In the data rows, 128 means zero.
A hidden rule labels the rows of this table. It goes by one to three of the table's principal directions, not those with the most spread.
[147 108 132 140 131 140 132 119 123  99 127 116 134 167  94  85  98 158
 126 158 103 128  56 146 110 125 111 158 165 131 113 162 107 109 115 127
 158 114 179 103 138  80  89 118 147  91 100 109] y
[123 136 161 162 161 144 132  89 126  84  89 137 159  90 124 160 141 123
  80 161  91  49 121 118 148 112 141 138  58 153 136 120 122 129 128 125
 145 165 160 134 122  57 100  97 141 106 108 125] i
[179  94 139 129 184 124 132  95 157  31 129 114 185 155 127 131 149 197
  78 189 116  90 103 144 123 181  99 134  79 133  90  64 135 111  93 124
 139 130 171 118  94  78  74 143 154  96 134 124] i
[158 196 159 108 129 119 154 131 113 126 104 133 146  27 147 164 146  87
 137 106 126  96 205 122 173 106 130  82  93 149 162  65 154 126 124 107
 117 175 117 139  95 110 164 175 104 141 121 183] y
[113 165 130 131  93 157 117 141  97 152 117 114  88 107  93 112 107  98
 116  69 118  98 117 120 138  60 122 126 132 136 170 177 147 116 158 122
  90 142 146 118 138 106 143 112 140 134 104 166] e
[113 155 137 143 133 130 124 121 104 192 127 136 101 118 126 120 112  81
 118 100 126 129 138  97 130 109 145 103 129 111 151 148 130 132 148  88
 117 135 109 101 116 143 143 111 129 133 118 150] e
[144 105 115 131 160 148 122 124 146  14 158 105 158 184 134 124 149 203
  92 153 133  79 101 149 103 151  86 160  91 133 104  66 135 106 127 154
  94 137 159 125 124 115 105 145 158 146 167 131] y
[ 97 171 163 142  87 163 122 100  82 148  85 146 133  71 155 181 156  66
 133 114 107  67 191  87 181  79 169 102  76 177 177 173 102 134 159 120
 129 185  92 150 177 126 179 142 136 160 148 141] e
[108 139 136 162 132 125 133 125 116 158 120 146 125 126 137 141 121 102
 144 147 118 121 118 128 123 129 146 150 122 126 126 150 105 144 135 127
 162 135 119 140 135 137 128  91 106 133 123  96] y
[ 68 104 132 175 167 143 102  83 120 154 136 139 119 181 146 137 140 134
  63 142 120  97 108  82 110 124 161 139  93 111 117 142  97 123 154 105
 118 133 109  97 139 138 107  72 152 130 146 106] e
[106 168 118 171  92 181 116 138  75 184 162 100  51 151  93  71  82  98
 127  71 109 119  72 108 107  58 109 131 180  86 158 196 131  93 162  71
  74 134 147  56 142 129 147 107 155 145 113 184] y
[185 111 154 124 167 118 146 103 152  53  97 134 179 111 110 139 125 151
 113 183 100  91 118 140 155 173 115 134  92 148 123  96 136 135  85 125
 179 137 179 140  98  53  87 148 130  76  92 109] e
[160 147 124  38  90 107 129 158 136 130 102 129 146  77 140 154 159 121
 152  79 171 157 218 132 170 122 128  67 113 168 152 102 173 146 138 164
  95 135  78 170 131 170 178 195 124 157 150 165] e
[167 136 124  97 105 144 132 140 141  67  99  96 146  82  83 119 129 158
 121 113 124  98 119 159 147  99  94 127 114 162 132 124 174 120 119 154
 103 135 170 149 123  70 121 148 139 109 104 173] i
[ 58  81 106 143 132 153  92 113 150 126 118 121 106 154 102 119 140 150
  60  99 126 102  89 106  98  77 142 150  90 135 121 189 142 140 166 169
  74 111 135 125 160 111  97  51 180 117 127 125] i
[181 171 118  63  76 126 133 184  99 168 142 111  79 131  84  72  80 112
 175  44 151 178 135 137 141  97  92  93 206 120 172 154 171 117 133 111
  97 113 137 101 112 147 161 187 125 128  94 176] e
[104 132 124 153 123 143 125 126 118 148 144 118 101 131 124 109 122 133
 119 113 118 127  99 121 106  92 124 138 143 110 119 149 124 115 137 117
 105 127 139  96 134 120 118 103 142 122 120 142] e
[164 106 127 162 141 163 133 114 124  51 152 100 132 186  92  84  93 183
 120 177  92 101  40 152 117 149  87 171 171 106 111 123 108  83  94  95
 152 124 206  85 126  59  87 142 146  95 106 123] i
[197 132 106  96 105 135 140 169 127  58 164  95 129 161 106  93 105 173
 165 134 136 154  91 189 122 154  66 142 190 112 126  89 144  85 104 138
 119 114 172 122 121 125 133 191 124 148 137 150] e
[100 146 131 187 119 166 130 120  96 167 145 130  88 138 121 106  93  89
 148 132 100 117  92 106 119 108 136 141 165  94 141 172  99 120 136  71
 137 140 135  85 146 122 142 107 131 132 116 136] e
[127 136 136 113 117 116 128 126 131 137  90 132 148  85 120 141 136  92
 123 119 127 124 148 134 136 110 142 117  94 166 148 156 137 145 148 166
 130 130 120 166 138 126 135 113 131 136 128 133] y
[122 132 127 121 107 156 108 114 107 130 111 108 125 136 105 113 129 128
  94 105 125 107 112 119 130  86 127 113 113 149 142 171 136 111 161 132
  92 135 127 115 154 122 133 118 166 141 138 161] e
[175 120  99  68  58 112 129 168 149 122 107 106 154  82 122 139 152 130
 193 125 160 187 162 186 141 150 108 103 138 162 111 145 162 144 114 182
 125 102 101 200 148 171 163 169 110 156 158 147] i
[154 125 102  72 104  92 130 165 152 140 138 127 149 117 165 151 170 148
 175 116 183 186 191 154 122 166 117  99 115 141  94  91 159 160 124 167
 110 110  64 176 121 216 160 163 104 165 177 130] e
[144 123 145 145 158 122 146 109 141  91 123 130 154 111 131 127 132 148
 121 164 107 108 114 133 123 138 122 141 115 132 107 100 119 126 103 122
 154 136 159 120 109  81  96 127 129  93 109 119] e
[106 109 116 130 159 126 120 132 132 113 160 129 120 205 127  99 113 170
 112 132 143 133  98 121  98 141 123 154 163 112 109  98 106 118 130 120
 130 114 133 102 122 135 108 121 129 120 133 101] v
[151 144 129  85 126 109 144 145 154  86  95 132 171  61 134 162 153 120
 145 124 149 115 191 146 153 136 124 113  84 172 139  79 164 157 130 174
 123 144 110 190 119 131 154 160 108 147 139 147] v
[ 84 112 137 173 155 128 127  98 134 132 138 132 130 141 139 117 131 124
 107 148 108 113 110 106  98 122 147 152 125 127 111 136  88 125 125 116
 142 124 139 113 130 105 102  95 136 102 126 106] y
[124 142 130 116 124 122 131 144 123 116 122 125 128 135 113 115 120 144
 129 108 134 115 116 140 117  99 118 153 130 153 130 133 131 131 142 160
 127 130 143 141 128 116 118 116 120 121 113 117] v
[165 151 155 102 161 114 147 118 134  39 103 129 192 102 143 159 154 157
 106 154 129  72 158 147 149 137 115 134  71 178 133  48 134 121 126 165
 140 165 145 161 110  93 120 161 120 135 138 128] v
[152 142 143 135  89 118 143 122 118 182  98 136 137  68 131 136 128  73
 185 144 112 158 149 130 144 134 144 104 128 146 128 190 120 155 113 118
 170 125 110 150 139 137 145 134 115 115 116 126] e
[114 122 114 146 100 151 109 129 104 150 137 116 105 170 114 114 113 120
 127 125 124 135  88 135 119 119 127 142 151 116 136 182 112 109 150 126
 121 118 126 120 160 151 137 106 139 156 144 124] e
[177 182 148 124 139 134 152 159 112  93 117 121 126  76  96 109 106 128
 135 114 111  90 102 168 124  91  89 126 121 132 131  98 160 123 116 115
 126 153 185 114  83  60 108 122 125 103  80 164] y
[131 123 136 137 128 137 131 115 129  92 144 125 137 131 150 138 145 142
 131 142 119 110 142 121 133 139 122 130 121 130 124 106 112 115 111 119
 127 139 136 123 133 118 129 159 136 127 145 127] e
[146 138 105  88  91 105 133 165 131 159 151 124 119 129 148 126 135 118
 185  97 167 189 172 140 124 147 117 110 156 126 130 121 146 141 133 149
 110 110  82 151 132 210 172 172 105 168 160 137] y
[198 124 110  80 140 118 141 175 144  49 163 109 131 171 105  96 107 204
 145 129 148 146  97 181 123 164  66 141 180 106 109  49 159 102  89 130
 125 112 178 114  87 106 107 183 117 114 112 133] e
[177  96 120 123 156 123 138 140 164  27 145 113 150 142 109 118 125 187
 116 167 114 119  81 181 115 166  82 157 129 113 103  76 145 106  83 149
 136 112 201 131  99  68  79 141 137 100 113 118] i
[174 134 104  77 114  90 137 175 134 211 154 130  94 129 123  92 104 109
 176  88 166 236 141 141 112 153 113  76 190  81 121 130 169 144 119 107
 112  85  93 102  93 200 147 153 117 133 119 155] e
[201 187 129  39  48 125 142 175 113 116 105 106 139  37 126 143 150 105
 191  67 158 147 218 158 182 105  98  61 130 176 165 109 184 127 124 148
  89 149 103 172 128 151 198 232 115 164 144 204] e
[116  85 118 118 148 135 118 113 154  88 132 107 127 164  88  82 113 182
  79 123 121 126  79 121 107 110 116 145 154 129 113 131 133 107 119 135
 110 103 175  96 126  69  82 119 163  76  99 133] i
[ 27 108 129 192 112 182  92  65 106 148 125 109 109 152 125 116 137  95
  62 112  97  78 104  67 110  59 169 148 108 148 157 214  78  98 185 129
  83 139 121 105 199 116 136  81 184 148 160 145] y
[110  51 105 139 166 112 119 103 181  87 138 115 174 194 117  81 135 173
 112 175 137 150  85 132  57 171 125 161 119 153  67 144 104 154 122 165
 144  78 136 142 137 129  78  96 160  90 150  88] y
[145 171 133 116 108 146 127 149 112 134 111 127 100  70 116 153 134 104
 113  73 126  91 147 128 153  77 111 104  75 125 168 142 191 136 155 140
  69 159 132 127 119 124 148 119 143 155 113 180] i
[155 112 126 111 133 104 145 140 159 138 107 146 150  88 136 148 139 132
 169 160 137 161 149 144 139 166 134 111 120 127  93 117 146 173  95 130
 166 117 109 153 113 134 123 130 106 102 113 111] i
[125 154 120 116 109 132 121 138 111 185 125 115 101 115 106 102 110  95
 125  79 141 146 134 114 125  94 129 100 144 124 150 159 153 127 157 112
  92 123 109 111 124 152 151 122 134 141 122 173] y
[166 142 135  87 135  97 143 148 146 141  99 146 147  72 129 146 137 104
 147 116 145 146 175 136 144 142 129  90  92 143 134 112 171 171 123 145
 131 129 107 157 100 142 138 139 118 123 115 140] i
[112  90 129 155 171 123 124 104 146 108 150 146 138 170 168 162 155 179
 105 178 126 119 120 115 124 173 139 146 105  95  84  85 108 130 104 113
 148 130 119 111 120 135  98 112 125 117 143  81] i
[100 137 132 137 112 144 113 122 112 145 111 128 120 110 129 142 143 105
 105 110 122 106 128 123 127  87 142 120  94 143 141 165 128 128 159 144
 103 141 117 135 151 130 135  95 150 149 141 140] e
[110 149 139 152 120 153 120 114 114 115 114 119 126  91 131 154 147 116
  97 119 111  74 134 124 142  91 132 127  84 139 141 131 133 114 141 126
 102 157 137 134 135 101 132 109 138 142 134 154] i
[161 122 116 101 130 101 145 156 161 105 130 125 145  87 134 133 143 139
 153 132 141 160 141 166 114 144 106 121 118 128 107  97 162 145 110 165
 119 113 133 154 107 135 122 137 121 128 129 137] e
[212 151 141 107 151 107 157 148 144  74 103 120 167  78  95 117 114 133
 141 148 120 113 113 179 128 148  86 124  98 146 122  93 174 143 102 141
 148 132 178 149  76  79 101 136 119 101  92 148] y
[ 78 125 128 175 121 162 116 109 109 152 145 130  92 143 140 138 127 126
 114 130 108 108 111  99 134 106 147 143 145  96 129 148  99 108 131  89
 121 141 127  94 151 119 132 107 132 130 128 125] i
[102 142 143 140 154 109 120 118 113 167 137 144 111 150 138 131 122 110
  96 106 130 118 136 103 122 121 147 131 119 118 144 121 113 124 141 114
 131 130 122 115 106 135 117 103 117 123 119 108] y
[114 139 119 129 110 133 125 141 107 164 161 127  98 170 139 109 113 128
 159 108 143 154 135 111 123 131 128 129 181 108 130 129 108 119 130  97
 126 123 104 105 136 170 154 154 112 142 140 125] y
[ 64 109 130 172 187 150 104  96 118 109 149 136 108 217 128 125 117 166
  40 130 119  69  78  88 107 109 142 175 110 103 134 113 102 105 162 119
 109 141 145  82 132 110  92  71 150 130 127  97] y
[ 54 102 113 195 130 159  95 103 103 178 157 133  81 207 138 133 117 122
  91 138 115 120  75  99 110 123 157 165 144  79 129 180  84 104 157 103
 123 121 113  95 166 160 124  63 136 158 149  94] e
[130 139 151 156 143 121 139 108 123 139 121 142 134 104 147 152 142 125
 125 146 110 105 135 114 134 128 137 133  92 127 117 128 122 140 116 116
 148 145 131 122 114 113 111 111 120 108 114 113] i
Here are more rows. What is the label of each one?
[140  96 104 117 135 133 120 141 143 102 163 117 118 187 126 106 125 180
 128 134 144 152 102 137 109 157 103 135 155  99 101 107 137 119 115 122
 111 106 133 104 124 146 116 143 142 127 141 124] -> i
[ 95 137 117 132 122 136 105 131  99 153 155 105  97 195 103  76  99 125
  95  84 137 132  89 122  93  91 123 146 172 127 149 154 106  87 167 129
  97 111 139 102 137 141 126 109 140 145 137 137] -> v
[148 134 130 126 107 140 121 136 119 126 118 125 117 104 122 145 139 126
 125 118 119 116 123 143 142 116 116 113 100 122 131 151 153 127 124 129
 111 135 138 130 127 118 126 120 142 132 123 144] -> i
[185  88  96 103 130 138 132 158 155  50 162  84 125 194  67  45  90 217
 130 135 129 158  29 182  81 138  56 162 192 110  89 126 157 100 100 146
 110  83 207  92 114  83  75 142 161  87 102 141] -> e
[180 157 138  61 108  85 150 148 146 128  89 146 183  43 161 176 165  78
 187 123 162 153 245 139 167 168 137  69  77 184 147  91 160 179 124 164
 141 141  65 208 117 184 185 196  98 161 161 144] -> y
[106 110 112 123 140 127 116 125 132 119 138 125 134 186 131 125 128 163
 109 134 149 131 115 123 117 137 131 154 137 130 119 115 118 122 150 150
 122 121 110 131 144 159 128 120 124 150 151 108] -> y
[114 127 125 125  94 116 128 132 125 155 125 135 133 112 154 150 143  97
 167 134 135 158 161 134 136 139 148 127 139 143 133 150 103 135 128 149
 148 121  96 166 156 168 157 141 106 153 155 108] -> y
[200 138 141  98 142  93 160 139 153  95 107 134 179  71 137 150 141 137
 169 169 134 143 164 162 150 182 111 108 110 143 104  68 152 152  82 130
 172 132 131 163  87 116 124 170  94 107 116 128] -> e
[154 148 133 101 149 123 134 132 137  94 115 125 154 104 128 138 144 138
 109 112 145  97 162 125 134 125 112 107  73 151 134  84 170 145 143 142
  95 148 118 138 104 131 135 144 138 140 136 161] -> y
[ 98 104 137 129 121 127 119  89 143 121 106 125 161 106 140 135 156 106
 113 138 121 120 165 101 130 126 158 113 100 173 132 150 100 134 132 143
 131 125 110 155 155 119 134 139 149 118 153 128] -> y
[ 80 127 140 170 137 149 112 102 112 133 124 137 116 140 138 150 136 117
  90 132 107  82 116 105 130 104 151 148  99 127 139 150 101 118 145 122
 127 147 132 122 146 110 119  87 138 133 131 109] -> e
[ 69 150 155 176 116 149 108  87  97 177  90 142 127  81 140 159 148  33
  93 112  99  74 154  89 132  80 177 112  50 164 172 206 100 141 178 131
 116 157 102 151 162 130 149  72 155 156 149 137] -> y
[122 127 127 125  99 126 125 122 121 163 122 135 133 109 152 144 144  85
 158 132 132 155 166 119 138 141 150 100 127 138 137 157 110 138 134 126
 135 126  86 148 154 171 163 146 128 155 160 130] -> e
[136 166 152 126 145 120 142 114 119 148 112 138 139  81 140 143 135  96
 122 112 128 103 179  96 148 118 139  99  92 142 148 102 143 144 135 103
 122 156 108 124 102 128 146 144 119 125 120 157] -> y
[112 121 146 134 162 112 137 111 158  90 107 137 156  61 143 153 161 114
  89 136 109  99 148 133 117 110 139 120  66 149 126 100 133 135 123 163
 116 138 150 148 113  79 100 103 149 110 124 135] -> y
[144 165 170 145 121 120 157  99 127 154  82 144 158   0 146 160 145  42
 161 149  94 113 199 109 168 125 161  76  94 156 146 128 117 150  96  86
 168 158 120 150 112  83 151 154 113  99 108 160] -> y
[130  76 126 147 201 122 131 117 171  23 144 139 157 184 131 140 137 213
  80 186 116  86  77 146 107 171 107 185  93 111  88  62 126 129  99 156
 148 125 182 123 105  75  58 100 138  94 116  71] -> e
[100 107 134 139 118 107 127  97 140 207  98 141 140  90 137 124 139  69
 138 132 123 170 152  94 113 123 172 101 107 150 123 206 114 169 143 138
 143 106  85 141 150 158 132  95 143 112 132 122] -> y
[172 148 117  88 142  52 167 174 158 197 154 155 140  90 179 140 139 123
 225 137 181 230 206 144 119 203 127  91 165  99  76  44 149 183  80 105
 169 103  59 149  65 216 154 173  49 121 131 114] -> y
[ 72 112 124 194 149 143 116 109 111 159 155 144  99 189 146 135 110 119
 114 160 110 122  82 111 112 141 153 173 153  83 125 146  75 112 138 103
 155 126 124 103 149 145 120  78 115 145 137  80] -> e
[144 140 132 118 151 114 140 143 133 117 149 131 120 126 136 121 127 151
 125 119 133 133 128 135 119 130 111 123 138 106 116  78 141 121 111 115
 119 130 143 104  92 116 112 138 122 112 113 135] -> e
[163 169 135 143  85 147 148 156 112 141 120 128 101  38 125 151 122  79
 180 121 101 126 136 158 159 111 112 108 132 103 149 145 154 127 106 105
 127 149 147 133 123 108 156 141 114 141 106 167] -> i
[131 118 119 128  83 143 119 122 114 150 128 103 119 135 106  94 115 113
 145 122 119 159 103 135 120 112 125 121 169 137 132 193 112 106 132 126
 125 107 134 122 160 130 137 138 147 128 135 146] -> e
